Named turns come first, each shown by rows before and after it. Which turns, in which order, take the first row of each pair that follows to the second? Write the first one first, as in the answered first pair.
P:
-.02 -.23 -.07 .15 .06 -.18 -.15 .07 -.02 .05 .02 -.02 .06 -.01 .27 .19
 -.15 .05 -.11 .20 .09 .19  ->  -.07 -.09 .06 .10 -.03 .16 .15 -.11 -.15 .01 -.08 -.25 -.07 -.05 -.03
 .34 .19 .08 -.17 -.13 -.14 -.10
.09 .08 .31 -.42 -.20 .20 -.09 .00 .25 -.07 -.21 .29 -.03 .09 -.70 .20
 -.02 -.08 .39 -.28 -.12 .20  ->  .19 -.15 .12 -.15 -.16 -.29 -.30 .21 .28 -.12 .01 .44 .14 -.12 -.37 .15
 -.28 -.14 .18 .22 .06 .46
.00 .08 .01 -.18 -.06 .05 -.25 .15 .03 .14 -.36 -.04 .09 .43 .24 -.15
 -.20 -.15 .00 -.02 .21 .24  ->  .01 -.14 .02 .04 -.26 -.15 -.18 .21 -.08 -.24 -.27 -.20 .15 .02 .28 .11
 .07 -.11 -.50 .16 -.01 .12
R:
-.03 .06 -.19 -.04 .08 .19 -.11 -.17 -.06 -.02 .05 .00 -.07 .14 .12 .00
 -.23 .01 .08 .08 .15 .09  ->  -.08 -.01 -.09 .05 -.04 .18 .03 -.23 -.11 -.19 .08 -.20 -.09 -.09 .01
 .16 .04 .05 -.12 .04 -.01 -.14
.01 .06 -.01 -.23 -.26 -.33 -.23 .00 .08 -.57 .03 .00 .51 -.20 -.03 -.21
 -.15 .09 -.11 -.07 -.03 -.28  ->  -.08 .12 -.18 -.23 -.08 -.30 -.26 .02 .09 -.31 -.01 .16 .49 .03 .09 -.31
 -.35 .06 .03 .01 .16 -.02
-.09 .16 -.04 -.11 .03 .03 -.08 .35 -.07 .25 -.12 .19 .25 .25 -.22 -.30
 -.14 -.04 .29 -.27 .15 -.05  ->  -.14 -.14 -.29 .30 .11 .03 -.02 .02 -.19 .15 .00 -.29 .27 .26 .36 -.20
 -.05 .07 -.18 .25 .16 .02
.09 -.18 .19 -.36 -.24 -.09 -.26 .23 .06 .14 -.03 .43 .16 .12 -.51 -.26
 .06 .00 .29 -.31 .17 -.03  ->  .03 -.53 -.13 .22 .04 -.08 -.31 -.10 .03 .28 .06 .04 .10 .37 .32 -.25
 -.14 -.05 -.04 .36 .37 .17
D:
.29 .04 .03 .26 -.04 -.26 -.01 -.16 -.03 -.02 -.03 .12 -.02 -.19 .04
 -.15 .10 .02 -.03 .17 -.07 .00  ->  .29 .08 .13 .17 -.08 -.23 -.03 -.12 -.01 -.11 -.05 .17 .02 -.25 -.07
 -.19 .13 .01 .00 .04 -.04 -.01
.06 .07 .09 -.09 .13 .19 .23 .09 -.04 -.15 .16 -.38 -.05 -.18 -.17 .12
 .24 -.05 .17 -.17 -.39 -.18  ->  .03 .14 .10 -.18 .19 .29 .24 .06 -.05 -.06 .09 -.39 -.07 -.06 -.17 .00
 .27 -.06 .33 -.21 -.31 -.12
-.18 .42 -.03 -.03 .03 .76 .20 -.41 .00 -.04 -.01 -.61 -.35 .60 .28 .04
 .01 -.29 .09 .06 .15 -.17  ->  -.17 .25 -.11 .18 -.04 .68 .23 -.41 -.07 -.12 .09 -.73 -.33 .45 .43 .12
 .10 -.32 -.13 .25 .15 -.13
H:
.28 -.05 .00 .17 .03 .00 .05 -.16 .00 -.01 .11 -.40 .01 -.10 .12 .27 .07
 .04 -.25 .24 -.01 -.15  ->  .29 -.05 -.05 .18 .14 -.04 .07 -.18 -.03 .10 .15 -.42 .00 .00 .23 .23
 .05 .01 -.18 .29 .05 -.09
.08 .04 .09 -.10 -.09 -.08 .05 .10 -.08 -.16 .05 .04 .05 -.32 .02 .04
 .06 .00 -.19 .00 -.22 -.02  ->  .08 .02 .06 .05 -.08 .02 .09 -.07 -.15 -.10 .01 -.12 -.02 -.18 .05 .03
 .08 -.04 -.19 -.08 -.19 -.07
.09 -.24 -.04 .03 .06 .41 .18 -.10 -.24 .04 -.16 -.27 -.16 .44 .31 -.03
 .09 -.16 .18 .02 .08 -.01  ->  .09 -.22 -.14 -.08 .17 .27 -.02 -.02 -.19 .14 -.11 -.08 -.09 .45 .32
 -.16 -.10 -.15 .26 .05 .25 .20
-.07 -.19 -.02 .03 -.10 .32 .12 -.14 -.08 -.05 .07 -.44 -.19 -.14 -.03
 -.02 .31 .07 -.26 -.05 -.18 -.18  ->  -.11 -.17 -.18 .12 .07 .35 .10 -.34 -.08 .09 .01 -.45 -.26 .11 .22 -.08
 .17 .05 -.17 .01 -.05 -.09

Each pair is two turns apart.
.01 -.13 .16 .00 -.19 .31 .07 -.22 -.06 -.36 -.42 .13 .08 -.29 .03 .36
 -.16 -.05 -.58 .16 -.07 .10  ->  .04 -.11 -.03 -.09 .07 .36 -.13 -.21 .05 -.10 -.46 .30 .03 .13 .22 .18
 -.52 -.13 -.29 .26 .20 .40 => R R
.04 .21 .08 -.38 .06 .14 .12 -.04 -.05 .04 -.09 -.02 -.01 .13 -.19 .12
 -.29 .12 .02 -.56 -.11 -.26  ->  -.03 -.01 -.03 .01 .05 .16 .26 -.23 -.23 -.05 .03 -.42 -.07 -.02 .13 .30
 -.14 .26 -.31 -.22 -.11 -.28 => R R
-.34 .07 .38 -.22 .01 .11 .03 .21 .10 .04 .26 .45 -.19 -.06 -.04 -.14
 -.10 .04 .10 -.38 .05 -.05  ->  -.31 -.20 .16 .10 .04 -.10 -.06 .21 .09 -.04 .38 .42 -.08 -.17 .37 -.09
 -.21 .02 -.16 .08 .16 .11 => P R
-.05 .29 .16 -.13 -.19 .21 .03 -.10 -.10 -.02 .10 -.27 .03 -.05 -.04 .27
 .11 .17 .11 -.16 -.04 -.22  ->  .01 .12 .05 .04 -.14 -.19 -.23 .13 .01 -.05 .23 -.12 .18 -.17 .24 .20
 -.19 .05 .05 .36 .19 .07 => R P
.13 .12 -.20 -.12 -.21 -.15 .12 .16 -.09 -.10 .17 -.01 .09 -.29 -.03 .01
 .15 -.11 -.13 -.15 -.27 -.30  ->  .16 .03 -.23 -.01 -.12 -.30 .09 .20 -.11 -.06 .19 .04 .10 -.33 .08 -.06
 .08 -.16 -.12 -.04 -.20 -.15 => R P
.18 -.01 .22 -.11 -.15 -.03 .10 .15 .03 .09 -.36 .16 .11 .36 -.50 -.03
 .09 -.02 .43 -.06 -.31 -.39  ->  .22 -.16 .14 .09 -.22 -.37 -.09 .43 .15 -.08 -.22 .29 .27 .04 -.40 .00
 .01 .01 .25 .29 -.22 -.27 => P H
.06 .09 .14 -.14 -.41 .26 -.07 .47 -.22 .23 -.28 .28 .05 .13 -.24 -.07
 -.05 .04 .29 .01 .17 .04  ->  .01 -.20 .02 .29 -.40 .36 .12 .14 -.28 .08 -.24 -.32 -.07 .09 .12 .19
 .16 .12 -.16 .33 .07 -.03 => R P
.09 -.08 -.03 -.01 .01 .20 -.25 .11 .02 .37 -.12 .10 .07 .30 .29 .02
 -.28 -.15 .30 -.05 .28 -.10  ->  .13 -.02 .11 -.17 -.17 -.08 -.31 .39 .05 .18 -.06 .35 .17 -.03 -.10 .00
 -.18 -.13 .32 -.20 .08 -.24 => H H
-.02 -.22 -.04 .57 -.06 -.03 .06 -.19 -.07 .03 .16 -.21 .14 -.20 .17 .16
 .03 .11 -.39 .46 -.01 -.15  ->  -.04 .23 .24 -.14 -.06 .08 -.02 .06 .03 .25 -.05 .32 .09 .02 -.60 -.15
 -.03 .01 .25 -.28 -.02 -.22 => R D
-.24 .10 -.08 -.12 .22 -.07 -.13 .05 .04 -.08 .17 .11 .15 .02 .13 -.08
 -.17 .05 -.09 .19 .07 .10  ->  -.24 .26 .06 -.24 .24 .21 .00 -.13 .10 .00 .08 .01 .07 .19 .00 -.08 -.11
 .06 .03 -.05 .00 .01 => P P
.06 .41 .09 -.51 -.02 -.08 .00 .28 -.13 .19 -.05 .25 .00 -.12 -.34 -.15
 -.21 -.04 .49 -.35 .07 .00  ->  .09 .02 -.10 -.10 .02 -.52 -.17 .36 -.09 .05 .22 .21 .17 -.35 .21 .01
 -.27 -.04 .00 .42 .17 .29 => P R
-.21 .15 .13 -.01 -.15 .35 -.25 .33 .04 .38 -.07 .13 -.30 .11 .12 -.02
 -.08 .13 .31 -.40 -.12 -.20  ->  -.12 -.05 .19 .19 -.35 .22 -.15 .33 -.03 .06 .04 .00 -.23 -.29 .12 .21
 .22 .19 -.04 -.26 -.35 -.39 => P P
-.11 -.01 .32 -.45 .01 .42 .48 .04 .05 -.12 -.28 .24 -.29 -.04 -.67 .05
 .06 .19 .09 -.57 -.09 .02  ->  -.19 -.42 -.05 .19 .08 .43 .56 -.28 -.05 -.23 -.19 -.42 -.32 -.12 .07
 .37 .26 .19 -.55 .08 -.09 .04 => R R
.15 -.08 -.02 .03 .03 .00 -.06 .34 .29 .36 -.16 .33 .00 .09 .01 -.14
 -.22 .25 .10 .17 .05 .10  ->  .13 -.04 .03 .13 .02 .41 .16 -.03 .13 .28 -.27 -.11 -.13 .13 -.03 .03
 .06 .32 -.04 .01 -.27 -.19 => R P
-.19 .15 .17 -.26 .01 .20 -.07 -.14 .04 .15 -.15 -.01 -.17 .16 -.38 -.21
 .22 .03 .21 -.63 -.04 -.13  ->  -.20 -.25 -.20 .37 .24 .09 -.11 -.37 .01 .15 .02 -.38 -.16 .21 .44 -.11
 .00 .03 -.18 .18 .20 .19 => R D
.09 -.10 .19 .07 -.57 .00 -.08 .00 -.31 -.39 .12 -.32 .00 -.56 -.13 .28
 .29 .09 -.09 .00 -.22 -.17  ->  .04 -.20 -.17 .34 -.05 .04 -.32 -.07 -.22 .09 .20 -.25 -.01 .08 .53 -.06
 -.28 .04 .13 .47 .28 .31 => R R
.20 -.13 -.03 .07 .14 .15 .02 -.01 .15 .31 .07 .04 -.03 .19 .31 .00 -.20
 .00 .24 .30 .23 -.03  ->  .19 .01 .21 -.30 -.07 .17 .07 .14 .18 .08 .04 .22 -.03 -.10 -.15 .06 .09
 .02 .38 -.14 -.03 -.28 => R R
-.04 -.14 -.22 .19 .15 -.35 -.43 .23 .06 .06 .26 .28 .12 .07 .39 -.21
 -.53 -.11 -.13 .40 .33 .37  ->  -.13 .32 .03 -.23 .26 .51 .00 -.17 -.02 .31 -.09 .06 -.17 .59 -.07 -.34
 -.27 -.04 .34 -.46 .04 -.02 => P P
-.09 .12 .03 -.07 .19 -.18 -.07 .27 -.06 .24 -.05 .23 .12 .12 .10 -.03
 -.16 -.19 .19 .01 .17 .03  ->  -.16 .06 .05 .07 .15 .21 .23 -.07 -.15 .12 -.12 -.25 -.03 .14 .16 .17
 .20 -.09 .02 -.13 -.08 -.24 => R P
.17 -.39 .11 .50 -.08 .09 -.12 -.75 -.19 -.26 .29 -.06 -.11 -.10 .39
 -.06 .09 -.05 -.03 .57 -.03 -.09  ->  .21 -.03 .34 -.17 -.07 -.03 -.27 -.29 .02 -.05 .19 .71 .02 .05 -.34 -.51
 -.17 -.10 .64 -.06 .08 .04 => R P
.22 .11 -.05 -.04 .10 -.26 -.27 .63 .07 -.16 .09 .35 .26 .03 -.37 -.20
 -.45 .00 .42 .01 -.17 -.17  ->  .19 .01 .05 .18 -.10 .03 .09 .28 -.09 -.54 .04 -.17 .12 -.27 -.35 .22
 .07 .09 -.03 -.07 -.56 -.55 => P H
-.08 .35 -.18 -.29 .36 .24 -.08 .04 -.06 .50 -.08 .34 -.26 .67 .12 -.34
 -.44 -.20 .40 .07 .17 .27  ->  .13 -.07 -.04 .03 -.26 -.55 -.09 .43 -.10 -.33 .28 .26 .04 -.64 -.02 .23
 .10 -.16 -.55 .49 -.15 -.02 => H P
-.03 .14 -.08 -.16 -.07 .30 .20 -.27 .02 .10 -.14 -.13 -.16 .28 .19 .03
 -.15 -.15 .24 -.28 .00 .12  ->  -.01 .14 -.08 -.10 -.23 .31 .29 -.23 .00 -.12 -.06 -.26 -.12 -.04 .06
 .24 .07 -.12 -.01 -.25 -.21 -.14 => D R
-.04 -.13 -.22 -.06 -.04 -.15 -.23 .08 -.02 -.14 .15 -.03 .18 -.18 .26
 .10 -.10 .05 -.05 .44 .03 .12  ->  -.14 .08 -.15 -.11 .01 .33 .03 -.28 -.12 -.10 -.03 -.35 -.02 .10 .14 .12
 .09 .08 .01 .02 -.16 -.17 => P H
-.08 -.08 -.03 .07 -.06 -.13 -.13 -.02 -.08 -.09 .07 -.16 .15 .01 .28
 .03 .12 .07 -.33 .15 -.16 -.12  ->  -.10 .09 -.05 -.10 .06 -.10 -.27 .10 .01 .16 .01 .15 .24 .32 .20 -.21
 -.22 .03 .04 .08 .02 .05 => R R
.06 .26 .13 -.45 .05 -.16 -.07 .36 .18 .21 .09 .53 .02 -.08 -.28 -.14
 -.10 -.12 .18 -.42 .13 .01  ->  .02 -.01 -.12 -.08 .13 -.50 -.23 .39 .15 .24 .29 .44 .14 -.14 .20 -.10
 -.25 -.11 -.14 .23 .33 .24 => P R
.10 .07 -.25 -.10 .25 -.40 -.37 .26 .21 .35 .09 .43 .22 .37 .13 -.35
 -.63 -.10 .37 .24 .52 .52  ->  .14 .27 .18 -.50 -.15 -.44 -.16 .45 .17 -.01 .04 .65 .26 -.20 -.68 -.19
 -.16 -.11 .46 -.37 .15 .11 => P R
-.02 .15 -.13 .02 .36 .07 -.10 -.12 .07 .28 .03 .03 -.13 .55 .23 -.19
 -.36 .00 .26 .01 .24 .31  ->  -.06 .22 -.06 .04 .29 .38 .12 -.37 -.05 .24 -.06 -.24 -.24 .53 .20 -.12
 -.11 .12 .17 -.16 .04 .07 => R P
-.14 .14 .01 -.43 .17 -.33 -.43 .22 .02 -.02 -.15 .56 .21 .08 -.33 -.23
 -.40 -.06 .21 -.25 .13 .23  ->  -.11 .01 -.09 -.26 .15 -.57 -.56 .27 .06 -.09 -.09 .59 .27 -.06 -.15
 -.17 -.44 -.07 .02 .04 .21 .30 => P R
.13 -.09 .03 .14 -.01 .00 -.05 .21 -.02 -.06 .09 .23 .02 -.24 .18 .03
 .21 .01 -.11 .05 -.01 -.16  ->  .07 .05 .00 .07 .11 .27 .02 .08 -.03 .20 .02 .15 -.06 .16 .24 -.11 .06
 .00 .07 -.03 .10 -.04 => P R
